Some points:
[-0.7 -1.7  0.9 -0.6 -0.9  2.  -0.5 -0.8]
[ 1.  -1.1  0.3 -1.1 -0.2  1.7  0.6 -1.3]
[ 0.4  1.3  0.3  0.4  0.7 -1.5  1.3 -0.2]
[-2.9 -1.3 -0.5  2.5  0.8  0.7  0.3 -1.5]
[ 0.1  1.6  1.7  1.7  1.1  0.3 -1.3 -1.5]
[ 0.7  0.6 -0.6  0.7  0.3 -0.6 -0.2  1. ]
[-0.7  0.1 -0.1  2.3  0.4 -0.6  0.6  0.2]
[-1.4 -0.7  0.1  2.8  0.1  1.   0.7 -4. ]
[ 0.5 -0.2  0.5 -0.7  0.4 -0.9  0.1 -0.4]
[-2.6 -0.1  0.1  3.5 -0.1  2.1 -1.1  0.7]
[ 2.4  0.7  0.9 -2.8  0.5 -2.5 -0.6 -1.2]
[ 0.1  0.7 -0.1  0.5  0.1 -0.1  1.  -0.3]
[-0.7 -0.1 -1.5 -1.4 -0.1  1.1 -0.6  1.4]
[-1.  -0.3 -0.1  0.2 -1.4  1.  -0.1  0. ]
[-0.8 -1.3 -0.1 -0.2  0.1 -1.6  2.   0.7]
[-2.2 -0.2 -0.1  1.5  0.2  2.   0.7 -0.6]
[ 0.7  0.4 -0.5 -0.1  0.6 -0.5  0.6  0.5]
[-0.5 -0.9 -1.7 -0.2 -0.5  0.6  1.4  1.4]
[ 0.6  0.5  0.4  1.3  0.6 -0.4 -0.9  0. ]
[ 0.   0.9 -0.9 -1.7 -0.3 -1.5  0.2  1.3]
[-0.4 -0.5  0.7  2.4  0.6  0.8 -1.  -0.5]
[ 0.4 -0.9  0.8 -0.8 -1.3 -0.6 -1.   1.4]
[ 1.   1.4 -0.8  2.2  0.4 -0.2  1.3 -2.2]
[ 0.6 -0.2 -0.8 -0.4 -0.6 -0.2 -0.5  0.8]
[ 1.7  1.1  1.1 -0.6  1.3 -1.3 -1.   0.9]
[-0.2 -0.2  1.   2.3  0.5  1.9  0.9 -1.9]
[ 0.1 -0.7  0.   1.6  0.1  0.7  0.7 -0.1]
[-0.5 -1.3  0.2 -0.8 -1.1  3.  -0.3  0.2]
[-0.5 -0.6 -0.6 -2.4 -0.4  0.6  0.4 -1.5]
[ 0.2  0.1 -0.1 -0.8 -0.2 -0.4  0.4  0. ]
[ 1.6  0.3  0.4 -0.9 -0.4 -0.8 -1.1 -0.3]
[ 0.6  0.6  1.2  1.9 -0.9 -0.2 -0.4 -1.6]
[-0.5  0.9 -0.2 -0.1  0.1 -1.1 -0.4  0.8]
[ 1.1  0.3  0.1 -1.4  0.3 -1.3  0.3  0.4]
[ 0.4  1.   0.7 -0.5  0.2 -1.6 -0.8  0.9]
[-1.  -0.5 -0.2  2.1  0.1  0.7 -0.3  0.5]
[-1.6 -1.9  0.  -2.1  0.1  2.3 -1.3  0.7]
[ 0.4  0.6 -1.2 -2.3 -0.2 -3.4  1.1  0.9]
[ 1.4  1.3 -0.8 -1.8 -0.3 -2.  -1.3  1.8]
[-0.9  0.  -0.1  0.8 -0.1  0.  -0.6 -0.2]
[ 0.2  0.9  0.4  1.7 -0.3 -0.3 -0.3 -0.2]
[ 0.9 -0.3 -0.2 -1.5 -0.4  1.   0.2 -1.2]
[ 0.6  0.4  0.  -1.4 -0.4  0.8 -0.6  1.2]
[ 0.6  0.3  0.3 -1.5  0.6  1.2  0.5  0.1]
[ 0.6 -0.1  0.2 -0.8  0.2 -0.1  0.9  1.2]
[-1.  -1.1  0.4  0.9  0.7  1.9 -0.5 -0.4]
[-1.5 -1.3  0.5  0.6 -1.4 -0.3  0.3 -0.5]
[-0.7  1.1 -1.6  2.5  0.4 -1.1 -0.1  0.6]
[ 0.   0.1 -0.4 -0.6 -0.5 -0.8 -0.5  1.4]
[ 1.1  1.4  1.2 -2.1  1.2 -1.6 -0.6  2.9]
[ 2.8  0.3 -1.7 -2.2 -0.3 -0.6  1.1  0.1]
[-1.8 -0.7  0.3  1.6 -0.8  0.9  1.6 -1.1]
[-1.4 -1.3  0.4 -0.2  0.1  0.4  0.6 -0.7]
[ 2.1  0.5  0.4 -0.9  0.2  0.  -1.1 -0.7]
[ 0.3  0.1 -0.2 -2.6  0.3 -1.  -0.3  0. ]
[ 0.4  0.  -0.5 -0.7 -0.3  0.  -0.6  0.6]
There is one direction along which these points spread out most. For each point below, how far along it does it lie, from 0 to 99? 50 is the average, and the first point above lies past it.
[ 0.4  1.   0.7 -0.5  0.2 -1.6 -0.8  0.9] -> 36
[ 0.   0.1 -0.4 -0.6 -0.5 -0.8 -0.5  1.4] -> 40
[-1.5 -1.3  0.5  0.6 -1.4 -0.3  0.3 -0.5] -> 61
[-2.6 -0.1  0.1  3.5 -0.1  2.1 -1.1  0.7] -> 83
[ 0.1  1.6  1.7  1.7  1.1  0.3 -1.3 -1.5] -> 61
[ 2.4  0.7  0.9 -2.8  0.5 -2.5 -0.6 -1.2] -> 20
[ 0.4  0.6 -1.2 -2.3 -0.2 -3.4  1.1  0.9] -> 21
[ 0.6  0.5  0.4  1.3  0.6 -0.4 -0.9  0. ] -> 52
[-0.9  0.  -0.1  0.8 -0.1  0.  -0.6 -0.2] -> 58
[ 0.6  0.3  0.3 -1.5  0.6  1.2  0.5  0.1] -> 44
[-1.8 -0.7  0.3  1.6 -0.8  0.9  1.6 -1.1] -> 73
[-1.4 -0.7  0.1  2.8  0.1  1.   0.7 -4. ] -> 85
[-0.7  1.1 -1.6  2.5  0.4 -1.1 -0.1  0.6] -> 58
[ 0.1 -0.7  0.   1.6  0.1  0.7  0.7 -0.1] -> 62
[ 0.   0.9 -0.9 -1.7 -0.3 -1.5  0.2  1.3] -> 31
[ 0.5 -0.2  0.5 -0.7  0.4 -0.9  0.1 -0.4] -> 43
[-1.6 -1.9  0.  -2.1  0.1  2.3 -1.3  0.7] -> 53
[ 1.4  1.3 -0.8 -1.8 -0.3 -2.  -1.3  1.8] -> 21
